In the rows, zero is written as 128.
One turn moves each row of this set onto another row. After a few examples, where does it send each row asked below?
W: [131 152 124 130 128  96 133 146 143 115  86 118 109 131 138 111 144 143
  76 115 129 130 144 148 152 115 121 118 150 114 116 123 136  99 123 163
 126 140 126 155 129 131 124 120 118 126 165 114 129 104 133 111 140 141
 127 116 101 134 131 153 139 110 101 138 130 124 149]
Y: [137 131 126 144 124 115 111 119 131 128  98 123 126 121 149 117 126 135
  87 121 136 131 152 127 141 124 129 136 147 130 114 130 143 118 148 186
 107 150 110 130 124 133 122 128 142 143 139  94 136 135 132 104 130 146
 131 129 110 153 126 132 149 133 162 138 119 125 148]
T: [127 135 138 152 143 113 114 135 127 111 124 124 135 147 114  97 143 166
  95 140 119 116 134 135 133 160 122 126 124 122 135 124 136 125 133 158
 114 125 135 153 133 102 109 122 143 133 149 118 178  97 131 113 138 118
 101 113 118 118 116 141 128 129 134 130 135 128 142]
R: [123 135 127 138 134 101 107 125 136 118 101 124 144 122 147 118 144 160
 107 143  76 112 166 136 139 146 120 120 127 115 142 113 146 115 109 168
 124 149 119 130 134 106 123 138 136 125 136 122 156 113 138 111 130 138
 123 125 117 110 145 130 126 123 141 129 135 134 152]
X: [140 110 124 138 125 102 120 124 113 107  86 106 149 107 126 107 116 135
 100 133 119 110 153 125 161 146 134 110 129 108 129 132 128 121 121 183
 151 140 133 126 127  96 124 144 121 111 129  93 144 122 139 108 143 132
 125 144 127 137 112 110 122 108 130 122 148 149 134]
V: [129 126 132 149 137  97 125 136 127 131  99  93 104 131 129 118 132 135
  53 138 138  80 140 133 148 134 117 135 133 117 126 108 138 114 104 163
 146 135 119 150 139 128 105 128 118 113 152  99 144 110 126 112 142 132
 130 146 118 142 129 145 129 113 135 143 127 125 145]
N: [140 147 143 152 141  99  92 147 105 125 111 107 131 111 141 108 128 162
  93 133 126 127 147 121 139 138 136 132 124 128 135 133 153 127 116 181
 118 153 138 134 149 111 132 120 143 117 145 117 167 113 129 120 129 137
 120 124 104 112 113 139 153  97 139 132 138 144 138]
F: [119 117 110 138 135 102 119 135 141 136  84 113 119 127 125 101 128 131
  91 132 140 106 130 141 147 142 129 112 139 119 113 115 141 117 133 167
 127 147 108 163 121 114 109 131  99 100 126 122 149  97 131 116 155 152
 110 133 101 132 120 132 156 109 121 126 132 132 164]
Q: [111 122 133 136 133 119 117 106 137 129 106 106 140 138 133 115  94 114
 103 122 111 125 134 131 148 150 115 125 126 111 112 118 129 111 133 171
 120 127 114 141 144 115 120 117 126 145 138 109 124 106 157 113 139 127
 125 127 116 110 124 136 138 118 132 135 123 104 152]
P: [147 133 125 135 125  98  82 141 145 124 112 107 130 132 112  99 122 119
  93 152 125 117 130 127 158 127 115 130 111 117 120 126 133 115 148 169
 125 127 120 141 110 115 140 101 114 136 125 123 146  85 136 102 151 141
 133 126 125 133 119 139 141 114 158 118 149 140 149]
J: [134 146 111 129 108 117 100 146 117 111  95 121 115 126 111  94 122 165
 104 122 135 139 131 139 162 140 142 109 133 127 114 135 126 113 125 170
 121 138 130 129 112 112 112 111 140 137 142 100 144  96 141 125 154 139
 119 145 105 131 113 131 137 101 139 124 155 146 120]
E: [155 128 141 134 122 112 122 137 131  96 103 105 134 126  98 123 135 157
 101 124 112 127 148 135 158 152 129 127 137 115 129 117 128 134 127 139
 143 126 134 143 119 118 102 115 128 143 139 105 141 111 141 118 126 124
 143 149 124 142 133 150 110 123 128 145 144 140 148]
D: [149 137 128 125 118 112 136  95 146 105 110 129 117 116 128 130 125 145
  76 118 111 125 137 113 154 128 130 122 134 114 117 126 131 115 129 165
 126 138 142 153 115 136 115 125 125 145 127 121 164 104 138  92 113 146
 128 123 125 129 126 140 147 119 126 113 151 141 138]
A: [114 123 136 148 120  90  93 124 128 128 131 107 115 123 132 115 117 154
  89 145 121 124 147 127 148 131 129 118 128 126 126 134 134 114 113 171
 153 123 118 141 119 123 111 125 131 122 142 101 149 114 145  73 122 153
 145 134 128 142  97 119 120  92 129 136 140 117 139]
H: [120 114 149 153 115 117  97 122 112 107 112 116 119 135 122 129 130 127
  94 136 144 102 143 121 139 131 142 114 149 118 119 133 148 136 122 144
 116 119 119 151 131 127 121 111 119 150 156 109 136 128 136  96 148 147
 112 133 117 113 104 145 150 119 137 133 126 130 140]

P moves to A
Q moves to H
Now these:
W moves to F
X moves to E
R moves to T

One turn moves each row of this set onto another row. After a few examples, where does it send each row asked below?
bek: [111 140 125 110 114  86 123 128 106 153  99 116 117 117 148 127]
malez: [113 153 122 124 127 117 136 132 123 144 117  98 119 118 128 127]
pama: [151 140 134 113 121  70 119 116 120 123 129 128 109 135 143 129]
gibin: [132 150 111 112 119 111 108 128 108 158 104 118 100 131 146 111]
Pul: [131 137 141 121 111  92 117 116 108 160 115 113  81 129 123 145]
Fup: [129 154 130 133 112 110 112 141 108 147  95 131 107 114 146 139]
rima: [143 130 119 122 130 120 136 124 114 136  94 124 108 143 132 142]
gif: [136 143 126 128 129  83  96 124 125 140 117 140 126 120 137 115]
Vepi: [152 124 112 128 123  82 113 117 102 145 116 120  88 138 138 138]
fenuz: [143 140 120 109 129 115 119 103 136 154  97 126 111 122 144 122]
tal: [128 156 110 120 112 107 107 126 100 149 100 107 106 138 137 121]
detu: [132 130 115 116 130 102 121 104 117 147 131  99 108 148 145 135]
Zusuv: [115 129 134 139 125  93 118 110 123 128 104 115 113 114 117 142]
tesin: [122 120 106 120 121 108 126 140 121 144 134 107 111 134 123 146]
mipeg: [142 129 112 150 126  90 121 117 117 149 135 111 114 136 125 136]
Beke: [140 131 118 144 123  97 129 117 127 145 146 114 108 128 119 128]
Moso: [126 118 118 127 135 120 112 128 116 126 113 129 110 124 128 119]
ren: [144 134 134 128 120  93  89 126 131 142 117 137 128 121 145 125]
luvur: [131 114 128 111 123  99 125 147 140 134 127 112 121 124 140 134]
Radas: [135 149 123 118 142  87 137 129 126 135 129  96 110 115 144 116]
Dup: [139 149 114 130 107  84 115 128 123 145 121 115 132 108 156 132]
mun: [140 149 135 117 136 110 119  98 117 151 120  93 114 119 125 124]
gika: [117 136 131  94 127 103 130 131 111 136 128 107  94 115 134 120]
Nufed: [154 122 130  95 123  93 129 138 122 155 112 132 114 125 144 141]
rasam: [133 136 126 131 112  84 104 145 129 128 136 130 106 113 138 141]
pimar: [138 157 120 110 137  93 131 126 121 145 137  95 110 125 148 128]
dos: [155 128 116 126 126 122 123 124 130 132  96 119 110 140 133 139]
tusez: [129 163 136 135 119  98 113 137 119 134 113 111 104  98 124 136]
nol: [137 131 124 123 100  94 105 150 102 144 125 122 100 127 132 150]
mikof: [131 150 144 121 140  96 107 117 137 123 106 112 103 113 140 141]
zok: [152 141 138 126 113 100 119 114 105 156  99 130  92 123 140 121]
giti: [128 134 125 119 135 120 127 139 131 142  92 114 120 112 136 136]
sefe: [140 149 148 121 143 108 110 114 130 123 116 113 101 117 124 136]
Nerig: [144 137 132 129 104 101 122 118 118 142 109 111 108 115 130 169]
sabul: [149 130 136  98 117  80 132 131 131 148 110 128 113 128 147 143]
lif: [148 137 100 133 114 117 114 131 113 135 141 116 114 122 139 126]
Suri: [153 133 137 100 115 112 123 135 125 129 129 114  99 111 144 149]
nesog: [145 160 132 127 137  88 114 104 112 140 123 130 105 110 127 126]
ditaz: [153 123 119 100 131  93 115 112 138 131 107 108 119 134 137 130]
dus: [132 146 127 117 104  92 109 116 115 158 127 109  87 125 119 146]

nol moves to tesin
dos moves to gibin
Now these:
mun moves to nesog
Nufed moves to rima
bek moves to Nerig

One turn moves each row of this set onto another row. After a few examples, where does it send each row asked below?
gabeg: [160 108 127 109 132 155 124 124 122 142 127 126 140 123 133]
tuf: [139 134 132 105 130 123 144 106 119 132 152 141 129 147 107]
petu: [168 130 133 110 118 127 144 123 135 137 130 139 147 113 140]
defe: [132 101 134 117 112 149 129 128 118 137 134 153 120 127 154]
losu: [143 127 146 107 103 126 128 127 134 113 164 137 130 143 135]
Mas: [128 112 121 125 122 158 124 118 112 130 157 128 135 141 128]
Begiz: [164 113 133 112 127 155 118 123 124 141 128 140 138 124 138]
Nug: [121 131 146 108  98 112 142 120 117 135 151 116 134 138 134]
Ziz: [148 141 147 127 120 153 147 125 134 130 144 132 147 121 135]
lagi: [135 146 140 138 107 127 117 120 116 141 142 122 133 137 139]
mivun: [144 125 123 119 142 140 144 115 105 140 129 131 123 125 149]
mef: [148 112 134 106 102 138 132 120 139 143 138 157 149 124 119]
Ziv: [129 114 119 122 123 161 126 114 111 133 154 126 136 139 132]
zaket: [150 117 119 106 118 139 143 120 132 137 140 118 157 121 113]
pamap: [156 107 129 109 127 158 119 120 123 146 130 139 140 127 125]
Badaf: [138 106 118 125 112 116 134 125 118 140 137 109 135 151 120]
Sobi: [137 132 135 101 130 118 143 110 117 131 150 139 128 146 107]
mubot: [143 124 144 109 102 130 131 129 136 112 162 136 130 141 138]
rol: [144 126 123 122 145 136 146 117 104 138 130 129 123 127 145]
mogig: [119 128 148 104  99 107 145 118 115 142 143 128 129 137 131]
Gol: [142 111 133 129 100 115 125 121 120 147 136 147 129 156 127]
fabu: [118 114 135 125 101 123 127 137 121 142 128 109 128 127 137]
dat: [133 101 136 119 112 143 130 131 120 136 134 155 119 127 155]
migo: [126 140 149 110 103 108 144 114 114 140 148 127 132 139 134]
vit: [129 111 141 113 115 152 155 137 136 134 134 125 144 116 125]
remik: [135 127 146 116 124 146 154 119 129 148 129 155 139 123 117]
Zaze: [138 110 139  93 121 109 151 135 127 124 135 127 119 129 133]
nulu: [138 109 135  94 122 112 156 133 128 126 131 130 118 129 133]
dep: [121 128 136 125 115 118 129 117 110 160 122 137 124 135 120]
Vik: [158 125 131 134 112 107 134 126 119 137 131 123 129 146 148]

nulu moves to rol
mivun moves to Sobi
Now these:
zaket moves to lagi
Vik moves to remik
Begiz moves to mogig

One turn moves each row of this set onto another row. After a few examples, where does it send each row asked below?
Rofu: [119 114 138 143 129 117 144 126 138 135 129 114 120 119 131 116 141 131
 119 119 142 142 144 135 132 133]
fima: [127 107 123 126 120 111 106 132 144 142 130 116 119 140 135 127 119 129
 109 124 116 138 136 119 141 119]
luv: [132 126 152 127 132 132 133 140 132 102 117 131 140 112 150 138 118 120
 115 127 123 121 134 114 116 143]
Ledo: [133 137 102 137 110 125 127 124 142 122 126 126 121 143 151 132 130 143
 124 130 105 118 113 130 125 103]
bul: [140 125 107 148 131 134 125 130 118 122 124 138 152 128 131 144 114 115
 124 125 121  99 103 108 136 123]
Fopap: [136 135 135 118 125 145 124 132 159 124 104 122 128 132 142 141 121 119
 119 130 112 121 131 135 115 144]
pil: [135 114 111 136 104 117 132 119 114 128 115 127 145 152 124 146 127 119
 131 126 121 125 108 145 134 134]
Degef: [133 125 127 117 136 143 135 125 135 113 131 117 113 126 144 111 128 126
 112 113 124 127 127 147 120 104]
refo: [115 146 111 129 138 120 136 127 116 134 138 133 147 119 134 117 142 122
 134 143 109 129 115 141 141 108]
lebu: [117 151 132 125 141 119 116 128 146 152 148 133 128 116 109 134 128 118
 127 133 134 124 119 124 144 132]
vufun: [134 119 139 143 122 141 147 131 135 152 118 130 137 116 134 118 141 128
 130 129 121 120 106 143 141 139]
zozed: [133 150 128 103 146 126 132 134 120 126 143 142 146 121 115 120 116 123
 131 123 131 113 108 146 129 128]
tok: [132 142  95 132 121 125 126 127 134 114 122 120 124 136 150 144 130 142
 126 132 105 111 122 126 124 107]
fis: [134 144 138 141 131 135 126 122 136 154 141 127 118 112 129 103 120 131
 140 128 121 117 132 112 122 135]
voluv: [129 130 122 157 138 111 142 144 128 119 115 140 154 123 132 147 131 127
 129 131 130 119 124 106 128 145]
lugi: [138 122 102 146 130 131 125 131 120 124 120 136 151 124 134 144 118 116
 124 129 117  97 104 104 134 120]
nizuv: [139 148 135 140 123 135 123 124 142 148 140 127 112 114 132 109 118 129
 140 126 110 119 124 112 124 132]
Gel: [140 122 135 144 118 122 134 120 123 136 138 140 105 133 119 121 120 146
 131 105 143 125 110 123 126 128]
Nezin: [125 105 119 125 126 115 109 130 139 139 120 118 120 148 128 137 117 136
 105 120 126 130 136 111 141 121]
tum: [123 137 124 135 120 105 135 149 134 128 134 136 147 129 144 149 138 127
 113 139 134 121 146 134 140 135]
siv: [138 123 136 142 130 126 131 120 126 135 136 137 103 126 122 121 119 145
 134 102 143 116 111 124 120 122]
Zazaf: [132 133 126 135 120 111 132 145 134 123 141 126 154 135 145 143 141 132
 118 138 125 119 145 149 142 134]
pomal: [111 137 103 127 139 127 120 114 129 110 123 124 131 132 131 134 112 126
 122 135 122 113 127 100 126 106]
bug: [141 146 132 104 140 131 128 128 126 127 143 130 145 126 111 128 112 117
 132 122 134 114 112 150 130 136]
lak: [130 124 143 139 124 147 145 129 135 154 121 138 144 119 130 121 139 120
 132 133 126 120 105 145 141 138]
repu: [131 121 149 130 128 129 133 141 133 104 113 137 139 110 142 142 123 120
 115 129 126 121 135 113 117 142]
Selu: [118 150 134 125 140 126 120 124 142 155 139 141 131 113 110 134 135 116
 127 132 138 123 113 124 141 134]
movo: [123 119 125 115 132 138 115 135 150 118 118 125 138 128 130 137 110 132
 102 118 149 133 120 103 116 124]
Radi: [115 129 102 124 144 125 119 118 132 109 117 122 134 134 130 138 114 126
 117 138 124 112 127 101 121 108]
Dig: [117 143 114 130 134 121 137 127 116 134 135 130 143 122 135 115 143 126
 134 143 100 123 120 138 153 114]
lupa: [132 143 114 124 134 112 129 121 104 122 149 124 124 116 122 130 132 130
 135 104 143 132 123 135 110 123]
Bula: [119 115 145 148 136 122 136 128 139 146 128 120 124 120 137 116 143 132
 126 124 142 140 146 133 133 132]
teb: [121 116 105 120 145 120 124 124 122 134 127 122 130 134 118 128 127 118
 126 111 131 143  98 143 134 105]
Zemu: [137 114 110 129 110 114 137 129 118 134 105 131 145 142 125 146 116 119
 128 122 119 115 106 135 138 142]
pivon: [126 136 123 161 136 111 140 144 127 119 119 137 151 121 134 147 133 127
 129 123 130 120 123 108 129 147]
topo: [121 124 100 119 143 127 124 119 127 139 123 122 134 138 114 125 134 119
 118 115 125 143 101 140 140 110]
zate: [133 130 140 123 127 135 126 130 163 127 112 116 128 135 138 141 125 116
 120 130 112 122 124 146 128 142]
gadav: [138 119 132 123 140 141 134 125 133 115 132 113 110 123 149 111 128 131
 122 111 125 128 126 144 117 107]
mudan: [133 149 120 126 124 115 131 117 108 115 151 124 123 119 121 134 135 137
 134 114 141 132 125 141 109 125]
Vukas: [126 116 124 118 139 138 116 137 147 115 114 125 137 127 130 139 113 134
 101 123 145 130 126 107 114 124]

lugi moves to Radi
lupa moves to siv
Now these:
Zemu moves to tok
pil moves to Ledo
Dig moves to topo
mudan moves to Gel
gadav moves to Bula

